Each path below is one point turned by a fixed rotation once a step. After each direction that follows a path, write how fast that rotation turns it, in degrees a step (0 if it stays still).
Each turn is a multiple of 5 degrees from 10 to 175, or 0.
Each row of a path follows its step; steps can be skipped.
Rotation 1:
step 0: [-18  15 -25   3 -42  18 -34 -20 -13  -7 -46  13   2  16  32 -11 -30 -29
  -7  -4 -33  27  11  -5   3   8  -1  -2   0  11 -18  -6  10  16 -12 -26
  -1  -6  11]
step 1: [ -1 -19   4  -1   7  57 -46  16   0   3 -17  -6  -3   9  11   0 -12   0
  11  19   6  35  16 -25  15 -17 -17   8   2   4  43  -8  22  39  -6  -5
  -5  10 -16]
step 2: [-17 -18 -38  15  -2  32  -7  -9  -3  25 -37  31 -18  12  24  -3 -20 -34
 -11 -12  12  36 -18  -5 -21  -3   1   5   6  32  -6   5  -1   9 -32 -24
   6  -4  11]
step 3: [  4 -25  19  13 -16  43 -34 -10  -6   6 -21  11 -14 -16 -17 -13 -18   8
   7 -34 -24  31  19 -10  31 -18 -15  19  26  20  11 -19  24  29  -2 -10
 -10  -3   5]
step 4: [ 10 -37 -23   8  13  31 -10  25  -4  38 -30   1   0  -3  45  -8  15 -17
 -19  -3 -15  15   5   6   2  10   3  23   8  31  12   9   7  15 -29 -19
  16 -28 -18]
step 5: [  3  -8  18   6 -24  46 -11 -24   4   1 -34   9   6 -18  20 -36 -31 -24
   7 -37 -37  15 -12  -2   9   3 -17 -20  23 -13   9   1   2  20 -16 -18
  -5  -9  -1]
step 6: [  9  -2   5 -17   8  34 -41  -3 -22  23 -32 -15 -19  16  39   1   3 -28
 -21   1  -5  18  31  -5  24  -5  -4   0 -11  23  24   6  15  15  12 -12
  -3 -32 -26]
step 7: [-25 -25 -21  11 -25  26 -34   4 -13   9 -20   6  25   6  29 -12 -37 -43
   8   2   4  23 -19  -4  22  12 -16 -12  12 -16  -3   4  -3  31 -22 -25
  10  -1  11]
step 8: [ -1 -11  19  -1  10  61  -5 -22 -12  18 -30   0 -29  19 -10  11   0 -26
   0   1   4  42  -2 -32  28 -24 -22   3  11  16  20   3  10  12   1  -8
  -5  -3 -22]
step 9: [-12 -13 -33  31 -21   6 -34   1 -21   7 -10  16   5   6  22  -1  -9 -28
 -10 -13 -13  41   2   8  27   4   6  21  22  46 -14  17  -9  21 -24 -25
   0  -9  -3]
Speeds:
[ -7  -1   5   6  10  -2  -1   3   1   1   4  -4   2   0   8  -2  10  -2
  -7   5   6   3  12   1  -7 -10  -8  -2  -7  13   3   6  -2  -9  -2  -4
  10  -6  -2] => 155
[-11   1   9   1   1   3 -10   3   8  -4   7  -1   0  -3  -2 -13   1  -4
  13   1  -7  -3  -2   0  -1  -8   5  -3  10   0  -8   8  -1   8   6   4
   6   3   7] => 160
[  1  -4   5  11  -8  -2  -4  -4  -1 -11   9  -1  12 -10  -4  -4 -10   4
   1  -8   1   5   5   1   3  -1 -13  -4  -3  -7   8  -1  -3  -2  -7  -5
  -3   5   5] => 160
[ -1   8   1  -4   0  -2  -4   2   3  -9  -8  -7   0   4  13 -10 -10  -7
   0   3  -6  -6   5   4  -7   6  -1  -5 -10  -9   7  -3  -1  -2  10   1
  -1   4 -10] => 60
Rotation 2:
step 0: [-10  24   3  -9   6 -34 -27  18  11 -26  17  18  17  20 -17  18 -12  26
  24   4   3  12   1 -57   5 -19  13  -5  32  -2  16  15 -12   9   3 -15
   1   0  23]
step 1: [ -7  14 -20 -29 -20   7  12  26  -9  -8 -12 -40 -25  21   3  26   4  18
  16 -17 -13   1 -32  13 -11   8  -2 -18  32  17  15  -6 -18  11 -20  31
 -25  15 -19]
step 2: [ -2 -23 -18 -13   4 -15  -5  -8  17   6   8  -8  21  36  -2  -2   6  19
  16  26   7  21   3 -33  27  -3  13  14  23  39  -5   9  17 -37 -32   9
 -13  -6  34]
step 3: [-27   8 -11 -36  -3 -10  10  -2  28 -14  21  27 -22   7  19  21  -9   0
  -7  -2 -24  10  -2   3  26  -8 -10 -17  44  -7  -4  -8 -45   9 -11   4
  -9  38 -11]
step 4: [  4  -2 -51 -12   9 -21  -6  49  10  -4   0 -22  13  13 -17   3  11   4
  -4   2  -6  20  -1 -27 -21 -21  -5  -5 -14  24  24  21   3 -23  -8  12
  -5  40  18]
step 5: [-23  10 -11  15   0   5 -39 -37  -3   1  14  13   5  21 -10  35  -6  25
  14  15 -14 -11 -19 -22   9  -3   0 -21  28   1  23 -30 -19   2 -27  26
 -25  20   5]
step 6: [ -2 -18  -3 -48  -7   8  19  32 -12 -14  23 -25   7   4   0   1  20 -16
   1  21   3  17   0  27  19 -38  -5 -27  25  16  22  -4   6 -28 -12  22
 -18  12  13]
step 7: [ -9   7 -30   7  38  -7 -23 -13  13  -4   1  17 -10 -12  36  13 -39   4
   4   5   3   9  13 -38   9 -20  -2  -8  15  36   7  -1  -6 -32 -13 -11
 -37  16   1]
step 8: [ -1  11 -16 -30   2  39 -11  27  -8   5  -9  -7  -1  20  -4  21  -4  17
 -24  42 -26   6  -6   2  27 -13 -19 -25  -1 -20   6  13 -20  -4  13  29
   1  42  -2]
step 9: [-49  -5 -17  -7  38 -13 -27  22  -6 -15  20  -9  22  -9  -9  -3  -9   5
  26   2  -9  10   8 -29   8 -22  18 -15  -8  11  11 -22  43   0 -11  25
 -21   6   1]
Speeds:
[-12   2   4   6  -7  -5  -9  -4   4   5   8   1   0   1   5   4  -2  -5
   4  -7   2  -8   8 -10   9  -1  -8   3  -2   9   9  10   9   4   0  -2
   2  -3  -4] => 160
[ -3   8 -11   1   6   1   1   3  10  -4   1   8  10  -1  -4   2  -9  11
  -7  -2   1   1  -2   5   2  -4   2   2 -10  -1   2   9  -5   6   9  -5
  10  10  -4] => 85
[  1   9   4 -12  -1  -4   8  -1  -7   5   7   0  -5   5  -1   8   2  -4
  -1   5  -2  -3  -2   5  -7  -9  -6  11  -9   8  -6   1  -1  -3   5  14
   5   0  -7] => 155
